(in the rows, 128 means zero)
Each path below is one point turned by a fixed rotation once a step. After each direction that follows a path, write how fast that rotation turns it, in degrees per step (0 if it stays still).
Each turn is a multiple of 5 degrees from 10 to 175, or 0.
Each row of a path follows its step; steps can be skipped.
Path 1:
step 0: [135 132 124 129 128 129 132 139 143 127 126 133 125 134 142 133 135 135
 123 129 127 127 137 128 136 112 131 117 119 118 131 120 141 111 126 135
 129 132 124 131 120 127 127 131 125 132 121 123 116 125 141 146 138 141]
step 1: [141 129 136 131 130 115 132 130 129 133 122 117 124 146 130 119 135 115
 131 122 111 125 122 123 129 120 135 129 130 137 132 133 126 130 137 134
 140 120 117 137 126 127 123 132 112 113 140 116 127 133 127 132 131 135]
step 2: [132 111 141 122 130 121 123 144 115 119 123 123 126 118 135 127 130 128
 136 127 125 125 133 119 131 142 134 128 131 135 126 115 147 114 133 129
 144 138 132 132 122 127 129 125 132 131 129 123 126 128 137 142 122 133]
step 3: [145 127 124 142 120 137 121 142 128 120 121 137 122 122 128 114 135 127
 128 119 122 134 127 128 127 118 127 131 117 130 115 131 130 122 126 139
 130 124 126 127 137 131 137 137 126 115 137 122 126 111 120 137 115 130]
step 4: [119 122 125 135 133 114 114 129 116 128 111 116 131 135 130 123 127 137
 139 133 124 131 124 133 122 123 121 127 123 136 129 113 119 114 122 143
 124 135 129 124 124 132 119 129 122 126 135 131 137 130 130 133 121 146]
step 5: [143 124 130 136 125 134 130 121 116 137 130 144 121 134 145 132 130 119
 130 123 126 123 134 122 128 126 112 136 121 120 121 122 131 120 128 130
 140 128 132 121 125 134 131 120 129 144 150 130 130 123 129 128 128 141]
step 6: [139 131 140 141 135 121 120 138 121 128 115 137 121 143 115 118 119 125
 135 132 134 128 131 122 137 125 125 121 132 119 129 128 117 120 126 136
 129 134 130 123 141 116 143 128 113 131 128 132 131 141 134 130 127 126]
step 7: [132 108 133 135 144 135 136 135 136 139 112 132 131 128 133 131 140 132
 132 129 128 127 129 145 132 128 128 120 112 129 122 114 132 128 131 127
 130 120 135 125 126 112 130 121 129 134 139 129 129 139 120 132 134 133]
step 8: [126 124 121 137 122 130 129 136 129 132 114 135 116 132 135 121 140 119
 127 134 133 136 123 119 143 125 126 141 129 127 130 126 120 117 143 122
 127 131 109 142 132 118 121 120 113 139 126 131 129 126 123 126 123 127]
step 10: [134 134 139 131 128 121 123 130 123 125 118 136 122 127 124 137 138 116
 126 127 106 144 119 135 143 130 115 121 119 123 125 118 124 120 134 119
 139 121 133 135 120 133 122 134 127 126 130 122 127 125 117 127 124 116]
step 11: [130 127 132 124 115 121 120 134 120 128 114 137 121 119 130 114 119 144
 130 135 130 121 128 132 134 125 141 112 135 134 130 130 125 115 130 116
 134 116 125 122 116 131 126 117 119 135 136 130 134 124 123 131 115 128]
Speeds:
[129 123 132 129 133 130 125 126 128 130 130 127 129 130 128 126 130 128
 126 130 131 129 127 129 127 126 122 130 128 124 128 131 125 131 127 129
 126 130 130 128 130 125 129 124 127 133 127 131 129 127 126 130 127 127] | 35
Path 2:
step 0: [137 133 130 138 125 130 134 123 115 105 136 129 124 130 123 128 124 138
 131 119 111 124 134 131 130 134 144 114 134 117 132 125 136 137 131 122
 122 128 137 126 127 133 139 133 133 132 130 125 135 118 135 131 112 136]
step 1: [142 130 115 128 124 117 123 132 114 120 129 130 123 127 128 115 136 127
 129 126 124 117 132 137 152 128 135 135 125 141 129 133 120 137 131 120
 130 139 128 119 133 124 120 129 127 115 131 145 134 135 119 129 127 120]
step 2: [132 121 118 130 128 120 139 121 133 149 111 131 138 119 140 128 136 120
 115 126 125 123 118 142 127 130 123 122 122 136 121 129 133 133 131 128
 126 124 122 109 135 133 135 137 125 128 140 118 133 129 121 129 136 123]
step 3: [126 132 118 128 105 129 126 126 127 124 125 135 132 126 132 139 119 136
 109 129 123 129 126 121 116 123 138 129 135 125 126 126 124 133 134 133
 128 119 141 135 119 144 144 120 124 124 129 112 121 130 129 131 131 113]
step 4: [144 124 141 116 122 130 121 133 129 125 127 129 120 139 126 128 117 129
 124 128 136 128 134 125 129 127 123 129 133 133 130 131 136 153 115 117
 136 132 134 136 135 135 119 114 135 117 131 132 119 127 134 146 126 122]
step 5: [134 113 129 128 143 139 116 134 137 127 128 122 113 124 138 136 134 130
 137 129 125 132 134 137 137 135 124 128 120 135 128 135 135 129 132 136
 142 117 119 108 129 124 124 125 128 134 128 121 125 111 126 139 128 118]
step 6: [125 128 114 128 120 130 121 120 122 126 124 136 123 118 123 128 128 135
 130 134 134 136 126 128 123 138 121 151 130 120 118 136 130 115 134 133
 123 126 132 124 133 146 112 124 113 139 131 118 138 117 125 121 123 130]
step 8: [121 122 144 127 138 122 117 129 141 130 129 128 131 121 119 123 122 122
 127 120 129 133 128 128 114 124 136 140 122 134 134 124 143 136 135 135
 138 121 114 127 126 115 136 116 140 127 123 129 115 130 128 112 128 126]
step 9: [129 137 128 119 138 130 123 116 129 133 122 136 124 123 117 129 118 132
 136 122 130 128 133 116 132 134 142 122 128 122 136 130 136 123 132 124
 118 137 130 127 118 128 125 132 131 155 130 126 112 112 126 127 114 135]
step 11: [127 118 127 142 138 126 136 123 136 134 104 127 130 129 128 134 123 122
 139 120 128 122 113 137 120 118 117 125 130 135 124 114 131 124 124 127
 130 118 125 128 123 123 124 131 120 113 130 137 136 133 126 111 125 137]
step 13: [143 128 141 128 117 126 129 133 132 119 132 129 132 127 133 123 121 125
 121 136 138 117 140 130 136 138 125 128 151 125 131 138 119 131 125 122
 118 125 131 136 133 115 128 129 148 136 136 139 124 138 130 131 121 135]
Speeds:
[127 128 129 128 126 128 128 130 128 127 129 129 129 123 125 121 126 127
 126 128 129 127 125 126 125 128 126 131 129 126 127 132 129 131 129 124
 128 125 124 127 131 131 125 128 126 126 128 130 126 130 130 127 128 131] | 160
[131 125 129 127 128 128 121 128 128 128 131 129 131 128 129 128 130 129
 134 127 129 124 130 129 130 124 126 129 128 126 129 131 126 126 129 127
 127 131 128 123 127 130 128 133 128 130 130 127 127 129 126 129 125 128] | 85
[128 132 132 128 127 129 127 124 126 126 129 126 131 131 129 129 126 127
 130 125 133 129 128 129 127 129 126 127 130 129 133 131 131 130 134 125
 128 126 128 129 126 126 130 126 129 129 126 127 126 129 130 130 129 125] | 80
Path 3:
step 1: [138 142 146 131 115 137 125 120 133 125 131 133 124 136 116 121 120 126
 141 130 132 133 121 126 131 120 115 122 116 125 134 131 122 121 134 114
 138 125 113 126 122 129 132 115 124 141 130 134 136 133 121 134 118 119]
step 2: [130 125 133 130 132 138 132 122 128 134 121 139 123 125 117 123 105 131
 123 137 114 113 117 130 125 133 135 126 132 128 109 122 133 123 130 119
 130 124 127 119 118 138 133 142 149 133 120 134 132 127 132 127 133 126]
step 3: [126 114 134 129 124 120 141 111 127 138 121 129 126 133 120 124 123 131
 120 125 141 141 124 137 133 134 141 143 117 135 133 127 118 132 123 127
 116 133 131 127 131 129 127 133 134 133 135 116 125 115 128 107 135 133]
step 4: [122 126 124 117 125 126 144 124 138 126 135 126 130 124 125 126 132 130
 136 135 140 144 135 117 130 138 119 119 139 123 127 137 136 131 120 117
 119 129 124 125 123 112 126 136 128 133 125 122 111 134 109 128 122 116]
step 6: [135 141 130 118 132 126 125 112 131 124 128 117 131 125 132 119 120 118
 125 106 131 116 115 123 121 124 144 140 130 138 123 127 119 136 132 121
 143 136 134 117 128 125 125 121 132 121 126 126 117 140 133 127 129 133]
step 7: [123 131 123 133 136 137 132 131 130 129 130 122 122 137 128 119 127 130
 109 124 123 146 126 139 133 133 136 131 123 122 123 130 128 124 130 138
 124 136 127 111 114 123 149 124 128 122 148 124 127 140 123 136 118 122]
step 8: [132 122 117 131 115 120 126 126 126 140 120 131 134 127 130 134 110 126
 127 131 123 133 140 125 126 124 132 114 136 117 126 116 122 114 127 137
 119 133 141 121 125 108 119 129 118 124 129 133 143 134 122 118 129 121]
step 9: [138 115 123 138 137 117 139 130 135 119 128 119 129 122 121 119 126 120
 129 125 131 126 136 128 117 139 135 132 131 125 140 119 147 130 123 134
 136 135 114 128 138 124 116 125 116 128 125 150 123 127 134 123 135 133]
step 10: [136 125 124 136 127 126 127 134 132 126 134 138 122 123 151 119 131 135
 124 126 125 136 114 130 133 120 123 132 120 121 145 131 128 140 138 117
 134 128 122 111 123 129 122 132 111 131 117 125 118 128 130 135 119 137]
step 12: [131 123 141 127 129 133 128 121 127 121 129 127 127 140 119 125 128 121
 130 119 131 136 134 120 134 123 142 127 114 117 127 124 107 118 141 132
 137 112 115 135 136 130 129 138 124 128 131 141 138 128 128 114 131 114]
step 13: [143 123 128 138 137 151 130 140 121 129 128 130 131 126 113 127 112 122
 128 126 121 130 125 123 141 131 127 124 135 129 129 123 129 140 123 104
 125 129 126 127 125 120 131 137 127 136 131 139 121 112 119 127 131 122]
Speeds:
[132 128 127 130 130 128 130 131 127 126 127 132 131 125 127 130 128 128
 127 134 126 130 126 126 133 131 127 126 129 126 125 132 125 128 133 128
 126 126 126 126 126 130 128 129 128 125 130 128 124 130 130 130 125 129] | 130
[128 133 129 128 129 132 128 126 125 128 133 130 126 129 128 127 126 134
 126 126 129 129 128 129 126 125 128 126 127 131 122 124 126 129 129 128
 129 126 128 128 132 128 128 126 129 128 130 131 128 131 130 126 124 128] | 70
